Each named move below is a turn or a mirror, shown by a few rows before and after it. Which moves, in which order, take the first row of each later pair to the second? The first pair is answered.
gem (before |-> after):
[ 12  -7 -18   6  -8 -13  -2 -10  -3   0   3   4   1  -3   3  -5   0 -18
 -14   3] |-> [  0 -19 -13   1  -2  -2   3  -5 -10  -1   4   7   7   3   4  -2  -3 -24
  -6  -3]
[ -7   7   3 -11  -1   6  -3  10   1  -7  -2  -3   0   1  -5  -7  -1   7
   4  -4] |-> [-1 12  0 -9 -2  2 -5  8  3 -7 -3 -4 -2 -2 -5 -8  0  9  2 -2]
[ 13  -3 -12   2  -6 -12  -4  15  -2   5   4  -4  11  11  11  -7  -8   4
 -12   9] |-> [  2 -11  -7  -3  -3  -3   0  19  -6   6   4  -3  16  17  11  -5  -9  -1
  -6   3]
[ -4 -18   3  12   0  -8  -1   5 -12  10  -7  -5  19   6   4   3   9 -11
  -1   0] |-> [ 10  -7  -2  18  -4 -19  -7   0  -6  10  -8  -8  14  -1   3   0  11  -4
  -8   7]
tepam (before |-> after):
[  3 -12   3  13   1  -6   9   1  -8  -2  10   7   8   9   3   2  -1 -16
   4 -11] |-> [  3  -6   5  12  10   7   9  -1  -4  -5   0  13   5  12  12   4 -10  -9
   1  -9]
[-18  -5   8 -11   3   7   4  -1  -6   1  -3  -6   3   1 -10  -1   2  -3
   8  -7] |-> [-17   0   9 -12   7  12   3  -3  -3   0  -7  -4   1   0  -5   1  -2   2
   8  -5]
[-4 -4 -9  6 -3 -9  3  2  9 -5  7  0 -1  7 -8 -3 10  1 -4 -8] |-> [ -7  -4  -7   5   3  -1   5   5  10  -7   4   4  -1  11  -2  -3   5  -1
  -5 -10]
[ -1 -16   2   6   7  -6   8  -2  -7  -1  -4   7  11   9   1   8  -7  -7
  -4   4] |-> [  2 -10   3   5  11  -1   6  -5  -4  -3 -10   9   8   7   4  10 -10  -2
  -6   8]
gefer (before |-> after):
[-13  -5   7  -5  -3   2   6   8  -1   3  -3   3   0  14  -3   1  -6 -16
  -3  -1] |-> [ -9   4   4  -5 -14 -12   2   7   3   5   2  -6  -6   6 -12  -2  -1  -9
  -6  -1]
[-7 11  0 -6  0  7 -1  2  8 -2  1 -3 -9  5  1 -2 -5 10 -4 -3] |-> [-10   6   0  -5   4  10   1   5   6  -3   1   2  -4  10   4  -4  -5   3
  -3  -5]
[ 17  14  -5   7  -6 -15 -11  -5   5  -1  -3  -4  -6  -4  -3  -7   4  13
  -6   5] |-> [ 13   9   1   3  14   9  -8  -7  -1  -2 -17   5  -2   4  11   3  -9  11
   0   7]
[-16  -6   6  -1 -16  -5  -5   6  -2  -1   0  -5   1  -3  -4  10  -2 -11
  11  -9] |-> [-13  -1   6  -3 -16  -5  -7   2  -1   0  -5  -8  -2  -7  -4  14  -2  -5
  13  -6]
nosuf (before |-> after):
[ 15  11  -9   3   8  -6   1  -4   1  13 -14  14  -4  -7   8  -6  -6  10
 -11   9] |-> [ 15  10 -10   2   9  -4   1  -4   1  13 -14  15  -3  -6   8  -5  -6   9
 -10  10]
[ -5  -7   4  -7  -9  -4  -7  -9 -10   9  -6  -7   7   1  -8   9   2   3
  19  -4] |-> [ -7   2   3  -7 -14  -9  -8  -5  -4   7  -3 -12   2   0 -11   4   4   9
  16  -7]
[ -3  12   3  -6 -16  -4 -13 -10  -1   0  -1  -1  -6  -2  -3   6   2  14
  15  -7] |-> [ -5   5   6  -8  -7   8 -10 -11  -7   0  -7   4  -1   2   3  11  -3  12
  19  -7]
loruv (before |-> after):
[  7  12   3 -11  -9  -2   9  13  -3   1  11  -2 -10   3  -2  -9  -7   3
   3   0] |-> [  2   6   6 -13  -1   7  13  15  -6   0   8   3  -7   8   3  -7 -12   0
   5  -1]
[ 12   3   0   4   3   4  -5  -7  -2   3 -15   0   0  -5   7   4  -2   8
   2   7] |-> [ 14   6  -4   8   2   1  -6  -4   2   1 -12   3   0  -2   9  -3  -2   7
  -5   7]
[ 19   7  -7  17   7  -1 -11  -5   4   0   4   7   4 -11   3   5  12   7
  -7  10] |-> [10 -3 -2 13 18 16 -6 -5 -4 -1 -2 12  9 -4 10 11  7  2  0  7]
Pairs:
Each pair is two moves apart.
[-12   3   1   6  10   0   3  16  13  -1   0   5  -1  28   8 -15   0  -7
  -7  -9] |-> [ -4  13  -1   8   9  -3   1  13  18  -3  -3   5  -5  24   7 -16  -2  -1
 -11  -5] -> tepam, gefer
[ 12  -1   0  -4 -10 -16  -9 -12   9   4  15  -6   3  -8 -18  -2  17   7
  -5   7] |-> [-14   1   9 -14  14  25  -1   1  14  -8   3   8   2  12   0  -3  -3   9
  -5  -3] -> nosuf, gefer
[  0  12   6   4 -13   0   6   6   7  -8   8  -6  -8   0  -4  -3  11   9
   3   3] |-> [-6  0  9  4  1 17 11  8  1 -9  2  5  0 11  7  0  4  1  6  2] -> gefer, gefer
[ 17   6   4  -4  -3   6  -5 -12  -2  -2  -7   5  -4  -9   3   9   4   8
  -3  15] |-> [ 3 -7  5 -2  8 20  3 -1 -4 -7 -3 15  4  8 11  2  0 -4 -5  6] -> loruv, gem
[ -1 -11   9 -19  -1  13   8 -20 -13   4   1  -7   5 -12  -9  20   2   1
  19   6] |-> [ 23   4  -5  -1 -12 -13   1 -22   1   4   9  -8  -2 -19 -12   5   8   5
   0  15] -> gefer, gem
[  1  -3   2   3   6  12   4 -12 -11   2  -2  -3   1   1   7   9  -4  -3
  -1  13] |-> [ -1  -7   0   3  -6  -2   4  -9 -14   4  10 -10   3  -2  -3   6   7  -8
   1   9] -> gefer, loruv
[  9 -20   1  -4  27  26  -2   7 -12  -3 -17  12  11  -3   7  21   1  -2
  16  12] |-> [ 19 -11 -12  17  25  12  -3  20   7 -10  -2  25   8   7  13  -6   4  -9
 -12  13] -> loruv, loruv
[10 -6  1 -6 17 19  8 -5 -6 12 -7 17 15 16  7 16  2  2  2  2] |-> [ 29   7  -7   3  -1 -11   0 -11   0  16   1   7   9   1  -5  10  14   8
  -7  11] -> gem, tepam
[-14  -8  -4   5   1  22  -2  12  -9  -5  15  16   0  10   7  -9   2   0
 -13 -14] |-> [  2   4  -6   9   8  24  -7   4  -4  -5   3  21  -6   5  15  -6  -5   9
 -18  -3] -> gem, nosuf
[10 -9  1  7 -1 -5  7 -2 -7  3  2  8 11 -8  5  5  0 -9  4  7] |-> [ -2   4  -1   6 -11 -11   8  10   5  -1  14   2   5  -6  -2  -9   3  -4
  -4  -2] -> nosuf, tepam
[ -2   8   2  20   3  -1   6   6  11 -10   8 -14  -7   3  -8 -19  -1   4
 -13  -5] |-> [  0 -21   8  16   5   1   8  -5 -13   1   5 -16   9   0 -11   2   5 -11
   8  -1] -> loruv, nosuf
[ -4  -7   6  -5   0  -2  -5  -5  -7   3  -7  -3  -1   0  -4   8   6 -12
   3  -2] |-> [ -6  -7   5  -4  -3  -5  -5  -1  -6   3  -2  -4  -1   2  -6   4   9 -15
   0  -3] -> tepam, gefer
[ -9 -12  -4 -12   5  15  -9   9   1  -3  -6  -1  -2   2   1   6  -9   4
  -3   1] |-> [  2  -4  -9  -5   6  10 -11   6   6  -4  -8   3  -7   0   5   3 -11   8
 -10   6] -> gem, loruv
[ -3 -10  -1   2  -5  -7   6   8  -7   2  13   2  11  -2  -7  -4   5 -13
  -4  -3] |-> [  0  -1  -3   6   7   4   5  11   3  -4   7  11   7   4   4  -9  -4  -9
 -13   0] -> gefer, loruv
[ 3  0  7  4 -1 -1 -2 -3 -5 -1 -7  7  9 -1 14  3 -6 -2  1  7] |-> [ 3 -4  5  7 -5 -5 -2 -2 -5 -1 -3  6 10  1 12  1 -3 -6  0  6] -> tepam, gefer
[ 16   1 -10  16  -6 -19  -6  -4   4  -3   1  11   2  -3   6  -9  -3   2
 -12   3] |-> [ 17   8  -7  11  -6 -17  -7 -10   4  -2  -7   7  -2  -7   6  -2  -6  11
  -8   6] -> tepam, gefer
[ 20  -7   1  11   7  -3   1  -6   4   3  -6   9  11   9  10  -4 -11  -1
  -4  10] |-> [ 18 -12   5   3  -2 -10  -1 -13  -6  10  -5  -3  12  -1  -2   8  -4   1
  10   9] -> loruv, tepam
[  3   7  -1   8   5   5  -3   3   4  -5   1  11   1   8   7 -11  -7  -1
  -8   1] |-> [  7  -3   3   0  -6  -6  -5 -10 -11   5  -2  -3   3  -6  -7   7   0  -1
  11   6] -> loruv, nosuf
[  7  -4   4  -6  -7  -6  -2  -9 -11   3  -2  -8  -1  -7 -10  11   3   3
   7   0] |-> [  0  -9  -1   6   2  -1   4   7  -2  -4   8   9   4  11   2  -8   0 -11
 -10  -7] -> loruv, gem
[ -7  12   6   0  -1   3   0   5   8 -12   3   1 -10  12  11  -4  -7   4
 -10  -5] |-> [ -7  11  11 -11  -8   0  -3  -6  -2  -5  -3 -11 -11   0   3  11  -4  11
   5  -3] -> loruv, tepam
[  7  -6   2   4  -5  10   8 -13  -4  13  -7   6   5  -1   4   1 -11  -5
   4  12] |-> [  5 -10   2   4 -14   0   9 -10  -7  15   2   1   8  -3  -4  -1  -3  -9
   5   9] -> gefer, loruv
[ -9 -16   6   1   9  10   9   7 -10   1   1   9   5  12   6   2  -1 -10
   6  -7] |-> [ 16   0  -4  13  -7 -20   0   1   1   3   9   3  -2  -1  -2  -8   9  -4
  -8   3] -> gem, tepam
[  3  -9  -3   0  12   0   5   3  -4  -5   7   7  12  -2   3   5   3 -20
   2  14] |-> [  5  -3  -1  -6   5  -4   2  -6  -7   0   2  -3   9 -13  -4  14   5 -10
  10  18] -> loruv, gefer
[  6  -8   5  -1   6  12   1 -12  -8  10  -3   3   7   0   0  16   2   4
   9   0] |-> [ 10 -12   1   7   9  10   1  -9  -7  10   1   9  11   5   5  10   2  -3
   4   2] -> gem, gefer
[ -1  -1  -2   0  10  10   0   3   9  -9   0   6   2  12  10  -1 -11  -4
   0  -4] |-> [  4   2   1  -7   6  10  -4  -7   5  -5 -10  -2  -1   2   6  11 -11   5
  10   2] -> gem, loruv
[-12  -5  12 -15 -22  -9  -7  -2   0   5   8 -22  -4 -10 -22   9   9   4
  10  -3] |-> [-18  -9   6  -3 -21 -12  -2  14   8  -1  24 -10   1   6 -17 -13  10  -9
  -8 -10] -> tepam, loruv
[ -5 -12   0   2  -3  -2   1   2  -7   3   9   0   6   3  -6  -1  12 -10
  -3  -3] |-> [ -8  12   1  -2  -1   6  -1   5   8  -3   2  -2  -7   2  -3  -5   4   7
 -11  -4] -> gem, nosuf
[-10  13   4  -9   4  11   1  -5   1   9  -3  -6   2  -8   1  12   3  14
   5  -2] |-> [-14   0   4  -7   8  15   5  -3  -5  10  -2  -1   8  -2   4  13   5   5
   7  -4] -> tepam, gefer
[  4  25  -8   6   6   1  -1   0  16 -12 -16   1 -11  -4   9  -3 -15  20
 -11  -2] |-> [-16  -7  -5  10  14  11  11  14   3 -13  -1  13   7  15  12  -8 -11  -8
  -9 -15] -> loruv, gefer
